Here are some points:
[ 23 -21  44   9  -2  31  -5  15  -1 -43  32 -43   9  -3 -20  -4  42]
[ 12 -31  30 -46 -93  13 -45  -8   3  -5  24 -16  -1 -11  12 -23  16]
[ 43 -11  21 -28 -37  61  -6  26   4  18  12 -26 -12 -65  34 -13  -5]
[-24  24   7 -15  -1 -13 -11 -39 -14  50 -49 -19 -57   1  42  26 -39]
[  0  38  59  19  -9 -11  13  13 -33  10  10  16  19   7 -14 -10 -31]
[ 44 -38   3 -23 -31  27  15   5   2 -56 -55 -44   1 -12  41  10  19]
[-52   5  19  22  -8 -81  17   3   6  22 -21   9  34  10 -24  21  16]
[  2 -12  20  46 -24  30   7   6 -25 -20  38  14  20  37  19 -13  66]
[ 33 -11   7 -48 -66  42 -13  14 -13 -20   5  -9  16  -3  13  27  -9]
[-39  -2  15  57  32 -22 -24  10  52  31  23  19  25  25  -4  -4  41]
[ 29   8  32 -47 -29   0  34  26  27 -23   2 -40   2   1  -6  -4 -24]
[-58  69   5 -59  29  37  19 -17  29 -18 -22  46 -11  56  29   1 -25]
[  6  14  18  35  33 -28 -44 -41  33  10  -2   5 -18  16 -38 -20 -14]
[-34  10  -2  29  31 -22  -6  27  37  39  28  23 -22  46 -22 -34  10]
[  8  66 -38 -70  20  40 -44   4  22 -26 -30 -16 -35 -68   8  12   0]
[ -3 -19 -31 -78  75  46 -63  17 -19  29  17  30  19  23  -1  -4   7]
[ 18  19 -27  -6 -10   4  -1  37 -34  -6  22 -19  -5 -39 -11  15  15]
[ 42 -16 -30 -37 -12   3 -16  12 -24 -16  43  37  -2 -11 -12   8 -18]
[ 74  34 -37 -34 -24  27  14 -13 -29  -8  -6  18 -41  44 -10   2 -10]
[-30  10 -28  42  56 -27  -9  36  34  40  27  21  19  35 -38   5  16]
[ 20  35 -27 -62 -29   8  29  20 -22 -13 -47  20   8  13  24  36   5]
[ 25  84 -10 -78 -50  62 -16   3 -15  17 -79  79 -45  20  38  -9  -2]
[ 66   6  -4 -64 -57   7 -17   8  32 -11 -40  -3  34 -17  20  17 -46]
[ 63 -26 -17 -47 -61 -27   3   8  14 -76  10 -24 -31 -29 -11  21 -19]
[-19 -36  16  37  20 -58  50   8 -35   3  14 -62  35 -42 -39  -7 -16]
[-53   8 -48   8  41 -50  59 -35 -39   8 -29  -7  64  34 -56  -3  -9]
[  6 -11 -35 -11  -1  39   4  23 -30   2 -51  35 -38  15  43 -19  -7]
[ 17 -46  32 -42  36   5 -27  33 -12   4   5  10  19 -26 -31 -11   3]
[-14 -27 -24  35  22  34 -27   8  27   2   8  43 -16   5  12 -13   2]
[-45  28  11  51  79 -33   4 -19  12   7 -47  28  29  -4 -36  44 -15]
[  -3   67   11  -63  -30   48    1  -39  -34  -22  -48   -2 -100   60
   29    6  -17]
[ 35   7  28  12 -43  35  -1  87  -9  36  45  -2 -37 -18 -25  11  -5]
[  84   20   -7  -90 -127   89    0   40   30  -50  -14  -22  -39   19
   67  -58   27]
Here are 23 more points, each followed by its number:
[ 68 -75 -34  -9  34   0 -16 -25 -14  13   4  65  -8 -49 -11  19  39] 0
[ 48 -23  16 -36 -41 -40  -8 -49 -18   4   1 -25  30 -19  30 -13  16] 1
[-26  34   8  12 -93 -14 -20 -34 -24  42  53  -2  -6   6  19  37 -48] 2
[-30 -69 -16  85 -12 -16  13  37   5 -17  65 -77  50  31 -20   2  58] 3
[-49  -9   9  15  32 -29 -43  42  -4  56 -13  59   1  49 -30  -4  14] 4
[-35 -93  19  71  55   9  32  14 -16  40 -17 -31  21 -15 -50  -9  -9] 5
[ 14 -34 -21   2 -13  -4 -16  54  13  29  48 -49  29 -16  11  -6 -28] 6
[ 31  26  -7  -5   9   8   7 -57 -59   8 -55  33 -32  12  30  44 -22] 7
[ 22  33  -9 -52 -15 -12 -29 -72  -4  -4 -32 -43  23 -46  16  -6  -2] 8
[ 54  11 -23 -16 -10  27  11  25 -13 -37 -39 -13  14 -51  30  -5 -38] 9
[-42 -37  19  53  80 -58  20  47  11 -15 -13   4  38  24 -25 -13  21] 10
[ 47 -84  -6  28  12 -54  25 -26 -14 -21  65 -25  57 -29 -17 -17  45] 11
[-37 -20  22  55  -3 -15 -38 -34 -25 -29  39  16 -13  24 -17 -33  -4] 12
[-47  29 -24  46  32 -51  11 -58  16  23  15  19  -9  38   7  43  -8] 13
[ -8  -1 -18  58  66 -24  16 -19  33   9   5 -26  44  38  -3  27   5] 14
[  4  36 -18  19  52 -57  42 -14  -2 -57  32 -12  14  12  -1   5  29] 15
[-14 -30 -45  19   7 -17 -10  -2  -4 -30   7  -6  35 -69 -10  16   8] 16
[ 33  29 -15 -49 -75  17   5 -19   5 -19 -48  26  -8   0  -3  11  -3] 17
[-16 -59  20 -12  -4 -26 -11 -34   0 -20  -8 -15 -21 -35 -47  -2   1] 18
[ -9  -5  -4  -7  17 -16 -18  -7  24  43 -10   4  -7 -31   8 -18  12] 19
[ 30  48  11 -73   9  -7  -4  -5  33   9 -48  11 -44  -9  57  11   3] 20
[-14  31 -51  19  25   6  29 -58  26  30 -57  25  -8  -2 -44  25 -19] 21
[-62  33  61  -7 -14   8 -29  20  13 -12  -4   0  -7  36 -15 -38 -38] 22
Which two of these numbered points are nearest to each point below, looking only along the 5 directions in which the first points spread most? Their numbers follow each, nearest first.
[ -8  32 -42 -20  -2  72 -22  -6  29  -4 -32 -15  -1 -60 -22  44 -41] > 8 20
[  5  31 -21 -49  23  12  -1 -42 -45  63 -29  33 -14   3  -1  20   4] > 7 21
[   8   31    6  -53   23   63   -5  -35    2  -22  -27   26 -100    3
   62   -5  -14] > 20 17
[-56  11  26  51 -18  -5   6  -8   7 -17  20  12  -4  19 -58  -5  25] > 12 14
[ -8 -36   4  50 -17  49  29  34 -75 -40  54  -5 -21 -16 -30   4  94] > 3 6
[ 11  12  39 -40 -47  73  17  26  37 -36 -58  13  -8 -45  39 -44  -7] > 17 20
[ 43 -32 -14 -32  -5 -13 -50 -59  10  -2 -29  -5 -13 -55  46  24 -43] > 8 9
[  8  44  36  63 -17   4  35   2 -20 -29  84 -48 -91  46 -13  -4 -28] > 2 22
[ -4  49 -14  51   6 -64  -4 -58  -9 -11 -33 -31 -35  14  -6  38 -26] > 21 13
[  0  86  29 -68  -4  42  18   0  25  11 -62  26 -16  42  -7  -6 -23] > 7 20
[  9 -53  86   1  11  19   8  37   0   3  22 -11 -10 -36   5  13  24] > 6 18
[-55  18  53  46   8 -31  27  20 -11  13  47  -3  32  27  13 -40   4] > 12 14
